Families of rows that turns and mirrors carry onto each other, the same ones carrying the whole set onto itself: the rest of each named row's family, in list order
4 families of 8 rows
K_870: [  5.2  -0.6  -4.2  -1.4   2.1  -6.4  15.4   5.5  -4.8  -3.9 -23.2 -15.6
  -1.0   5.0   8.9  -1.3   2.0 -11.8  12.4   5.6  17.5  22.9   1.6  27.4
   2.8]
K_392: [  2.6  -5.1  -1.3   4.7  11.8 -19.3   9.2 -12.6 -15.4  -3.2  -5.2 -40.6
  -6.4  -3.1 -12.0  13.1  11.1   4.3 -14.7 -21.9 -10.3   9.7  -8.2  13.8
  17.7]
K_515: [  3.8   3.9 -14.9  -0.3  -1.7   0.9   1.8  16.2 -11.6   2.7 -16.9 -10.1
  -4.1  -4.9   6.5 -19.6  -3.7   9.9  -0.9 -19.0  -9.4   4.0  -0.6  31.4
  -0.3]
K_964: [ -4.1 -18.3  -2.6  16.2  -9.3   2.8   5.6  -6.3  -2.6 -14.0  -3.5 -13.7
  16.1  -5.1 -12.3  -5.7  -7.7 -33.2 -13.8  -2.9  -3.4 -13.1 -14.4 -12.8
   9.0]
K_527: [ 17.0  -1.9  -6.0  18.6  12.3  12.8  -2.8  -4.7 -14.3   3.2 -18.4  -1.2
  14.1 -13.0  -1.1   1.2  -2.5  -2.4  -6.9   6.8 -16.1  -5.0   0.2   9.1
   5.4]
K_917: [  4.9  -1.8   4.6  -5.9  25.6  -1.0   6.7  -1.1  -6.5 -11.3  -7.7 -20.2
  -6.3   6.7 -10.1 -20.9 -19.5  17.6 -16.9   4.4 -24.8  -4.6  -7.1   2.9
   6.2]
K_841: [ 13.1  -2.8 -12.3  -2.7  -4.6  -1.7   6.2  -2.2  -6.4   2.2 -16.7 -22.2
 -10.7  -8.9   3.5   0.1  17.4 -10.2  11.9 -17.8   2.2  14.3   3.6  30.5
  -7.8]
K_889: [ 10.3  -8.9  -0.9   1.7 -16.9  10.5   5.7 -18.6  14.4  -7.8   2.9 -23.3
  -3.6 -11.8  -2.2   4.1   3.1 -29.9   3.2  -9.2  -1.3 -11.5 -15.3  -6.3
  -1.2]
K_475: [  6.0  -5.4 -17.6  12.1  -3.7  14.5  -2.0 -10.0 -12.3  -0.4 -20.5  -7.9
  -6.8   4.5   9.0 -10.4 -10.4 -17.7   4.1   1.7   1.4   1.1   0.1  23.1
 -24.4]
K_61: [  5.9  -9.7 -18.5   7.9 -10.0  19.0   4.1 -19.9  -8.3  -5.6 -12.3 -22.7
   7.1   3.4   9.1 -10.7 -13.9 -26.1   4.5   5.4  -4.1  -6.6 -23.9  11.4
  -8.7]
K_596: [  5.4   6.2   1.8  12.8 -14.7   9.7   4.1 -12.4  11.6  -0.5   2.3 -16.6
  -3.0  -2.4  12.9  11.0 -13.9 -13.5   1.2   8.4   9.6  -8.2 -17.0  -7.6
  11.0]
K_49: [ -9.8 -15.2 -10.2   8.2  11.8  -8.7   7.1 -15.7 -20.1 -14.4 -12.6 -31.0
 -17.8  21.5  -8.6 -15.7 -16.0 -12.2 -12.7   0.0   0.3   6.2  -5.2  14.7
 -16.7]
K_461: [  8.6  13.2   3.7   5.1  10.4  -5.6  11.2   6.3  -2.6   6.2 -18.8  -8.9
  -3.2  -3.1   9.8  11.7  -4.0  12.3   0.0  -2.0   1.5  12.2   6.3  22.2
  14.0]
K_145: [ -1.4   5.5 -13.3  15.2  -0.9  -1.7   2.2   0.7 -17.6   5.8  -9.0 -20.3
   5.7  -5.8   3.7   1.2  -8.8  12.7 -17.0 -24.9 -17.3  -5.5 -13.7  20.2
  18.3]
K_995: [ -3.8 -15.3 -18.6  -4.3  -3.1  -9.2   9.1  10.1 -19.2 -13.1 -18.8 -28.1
   1.8   5.3  -3.1 -27.4   1.6 -10.8   1.0 -12.2   1.6  13.5 -12.2  28.9
   1.8]
K_347: [ -8.8  -3.7   5.1  -0.1  -1.6  -0.9   4.6   9.6   9.4 -10.1  -2.7  -1.7
 -17.4   5.4  -8.1 -21.9 -20.5  -4.3 -14.5 -12.9  -7.4 -12.1   9.5   1.2
 -13.5]
K_740: [  0.8 -10.5   2.5  13.1  28.1 -10.6   4.5 -10.8 -22.2 -10.7 -10.8 -23.8
   4.1   5.6 -18.5  -4.1  -9.2   3.8 -24.2   6.0 -19.1   0.7  -6.3   0.0
  12.8]
K_266: [ 18.7  -8.1  -3.9  -3.9  11.8  14.6   4.9   2.0  -6.4 -10.1 -16.7  -9.6
  17.3  -8.4  -2.8 -20.4  -2.8  -9.2   3.8  15.7 -16.5  -3.1 -12.4   5.5
   7.5]
K_576: [ 16.6 -12.0  10.4 -10.2   1.8   1.6  10.8  -1.7  14.0 -14.9  -0.4 -19.9
   1.8 -15.6 -17.1  -7.8  11.0 -18.8   0.8   0.9  -7.7  -4.0  -8.2 -11.3
   9.5]
K_385: [ -8.4  -4.2  -8.8   5.0   2.7   3.8   6.3 -24.2  -8.7  -7.0  -2.4 -32.6
 -18.1  20.0   3.7 -11.5 -29.0   0.0 -16.3  -6.4 -10.9  -8.8 -18.4   9.6
 -11.1]
K_557: [  8.2  -7.0   8.8   1.6   0.0  -2.9   9.0  -0.5   7.6 -14.0   0.2 -20.6
   7.4  -3.3  -4.5  -2.1  -2.9 -15.3  -0.9  21.7   7.5   2.7 -16.8 -17.1
  24.1]
K_912: [ -3.0   8.4   5.0  -0.3  -9.5   1.3   5.6  -4.5  15.3  -4.0   3.4 -17.5
 -27.5  10.2  12.4  -4.0 -23.9  -0.2  -2.0   3.4  11.6  -1.9  -4.8  -1.2
  -4.1]
K_257: [ 16.9   3.9  -1.6   5.2   7.5  -3.9   4.3  -0.7  -6.5   6.7 -12.2 -18.9
  -1.0 -19.7  -2.5  12.9  17.1   6.5  -1.5 -19.8 -12.5   6.1   2.5  20.3
  11.7]
K_293: [ -8.7  -2.2  -2.0  18.6 -13.8   8.3   0.7  -8.9   4.7  -1.3   2.3  -6.5
  -4.7  -0.6  -0.9   0.0 -21.7 -15.0 -18.9 -18.2  -7.2 -22.6  -6.0  -3.8
  -3.6]
K_115: [ -1.7 -13.6 -10.5  -0.8   0.7 -17.2  12.7 -12.7 -13.8  -8.0 -10.1 -44.6
 -16.4   5.6  -6.5  -0.5  12.4 -13.7  -0.9 -19.6   5.9  17.2  -7.6  24.2
  -2.8]
K_881: [ -4.5   7.9   4.0  15.2  10.7 -15.6  14.8 -11.6 -10.6   2.2 -10.0 -29.2
  -2.8   7.8   3.3  21.5 -11.8   8.1 -15.5  -5.9   2.1   9.3  -8.2  14.2
  23.9]
K_398: [ -0.6  -3.6  13.1 -10.7   7.4 -10.4  11.8   6.8  10.3 -18.4   0.8 -22.2
 -16.4   9.4  -5.3 -16.6 -13.0  -0.2  -2.2  17.1   9.9   6.1  -4.8  -8.5
   7.6]
K_685: [ -3.8 -18.7   4.2  -5.3   2.9  -5.4   8.7  11.1   1.0 -22.7  -7.0  -9.3
   2.5   0.5 -21.1 -27.8  -5.8 -22.7 -10.0   1.6  -2.2  -3.7   0.0  -6.2
   0.5]
K_571: [ -8.4  -7.3  -4.7   7.2   1.4 -15.5  18.4 -13.4 -14.5  -7.4 -14.9 -36.7
  -2.1  14.3   2.9   9.7  -4.6 -17.3  -1.5  -0.1  18.8  20.3 -13.7  19.3
  10.4]
K_618: [ -9.7 -13.2 -17.0  11.4  -2.6 -11.1   8.6  -6.2 -27.8  -9.4  -9.0 -38.1
  11.1   3.5  -5.1  -7.0  -2.9  -7.3 -14.8 -15.5  -6.6   5.2 -24.7  17.1
  20.7]
K_888: [  5.4  -6.5  15.2 -14.8   9.0  -7.2  10.8  -1.5  16.4 -15.0   6.1 -24.6
 -22.5  -2.4 -16.8 -12.4  -2.2  -0.5 -10.1  -9.5 -11.0  -5.1   0.0  -6.9
  -1.4]
K_683: [  0.0  -2.8   5.0  -3.9 -10.0   1.5   8.2 -18.9  17.4  -6.5   9.8 -27.4
 -28.2   2.2  -2.4   0.0 -10.6 -10.7  -7.5 -19.5  -3.7 -11.3  -8.0  -3.0
 -11.0]

Same family as K_964: K_515, K_145, K_995, K_347, K_293, K_685, K_618
Same family as K_841: K_392, K_889, K_576, K_257, K_115, K_888, K_683
Same family as K_596: K_870, K_461, K_557, K_912, K_881, K_398, K_571

Families of rows that turns and mirrors carry onto each other, the same ones carrying the whole set onto itself: the rest of each named row's family, in list order
7 families of 4 rows
K_168: [-25.8  -1.1   7.6  17.1   0.4  -8.9  -6.0  -6.6  -3.4  13.5]
K_141: [  9.7  -5.6 -13.2 -14.4  15.6   9.5 -15.7  -2.5   3.3  -9.5]
K_125: [-17.5  -5.5  10.8  19.1  -0.7 -19.2 -16.5   4.1  -0.3  -1.7]
K_738: [-27.3   1.3   4.0  17.2   9.7 -12.6  -8.1   0.3  -9.0   9.6]
K_81: [-17.7  -7.9  17.1  13.0  -0.2 -20.8  -5.7  -3.2   1.2  -0.6]
K_728: [-24.1 -12.5   7.3  15.5   1.1 -10.3 -12.5 -13.8  -1.7   6.5]
K_939: [  7.0   2.4 -11.3 -13.9   6.0  13.3  -1.4 -11.3   3.3 -10.1]
K_142: [-22.8  -1.1   5.7   5.9   4.1 -24.1  -9.5 -14.3   3.0   8.5]
K_434: [ 17.5  -2.2 -10.6 -11.2   5.1   7.0 -16.3   6.5   3.7  -5.4]
K_698: [ 10.3   1.3 -13.6 -11.2   6.1  15.8  -6.2  -4.9   1.0   9.7]
K_991: [  6.8   5.2 -15.4 -13.1  16.8  15.5 -12.8  -2.9  -0.8   4.0]
K_501: [  9.9   5.8 -12.4 -15.1  12.6  12.9  -3.4   4.1  -3.6   4.9]
K_44: [ 15.7  -6.3  -7.5 -17.5   1.6   6.8 -11.0  -2.8   8.0  -5.9]
K_798: [-21.6 -11.1  10.5  13.2  -1.8 -18.1 -15.9  -7.9   2.3  -1.2]
K_463: [-21.2  -6.9  11.9  11.4   4.7 -22.3 -11.9  -2.4   5.1   9.8]
K_820: [-22.0  -5.0  16.2   7.6   4.7 -22.2  -5.6   1.8   2.7   0.7]
K_298: [ 12.4  -4.4 -11.1 -14.9   9.5   9.7 -20.1  -5.7   7.2  -7.4]
K_548: [ 11.2  -5.6 -10.4 -11.2   9.5  15.7  -8.0  -0.4   4.3  -8.5]
K_360: [ 14.6   6.3  -6.1 -14.9   8.3   7.1  -9.4  10.6  -2.3  -0.4]
K_423: [ 11.4   4.0 -11.3 -10.7  10.2  17.1  -6.4  -4.1  -3.3  -5.4]
K_669: [ 12.2  -2.8  -3.3 -18.6   1.1  12.4  -5.2  -4.4   6.4   5.2]
K_802: [-21.8  -3.3   6.3  19.4   9.7 -15.1 -17.3   2.0 -11.1   1.2]
K_428: [-24.3   1.8  14.7   7.4   5.2 -18.4  -0.2  -3.8  -3.0   8.3]
K_46: [-23.6  -3.8   4.6  10.7  12.2 -25.3 -10.5   3.8   3.7   6.8]
K_87: [-22.5   1.1  12.6  14.2   7.3 -14.9   0.8  -1.1  -6.2   8.9]
K_222: [  7.1  -1.0 -12.2 -10.4  14.6  12.3  -3.7   6.7   4.1 -13.1]
K_446: [  7.1   1.1 -15.7 -14.3  16.2  13.6 -10.6  -8.6  -1.5  -2.3]
K_388: [-22.4   2.3   9.1  12.0   6.5 -21.6 -10.7  -4.6  -3.0  11.1]

Same family as K_46: K_939, K_142, K_222
Same family as K_141: K_820, K_428, K_446
Same family as K_87: K_81, K_991, K_298
Same family as K_463: K_548, K_423, K_388
Same family as K_669: K_728, K_360, K_802

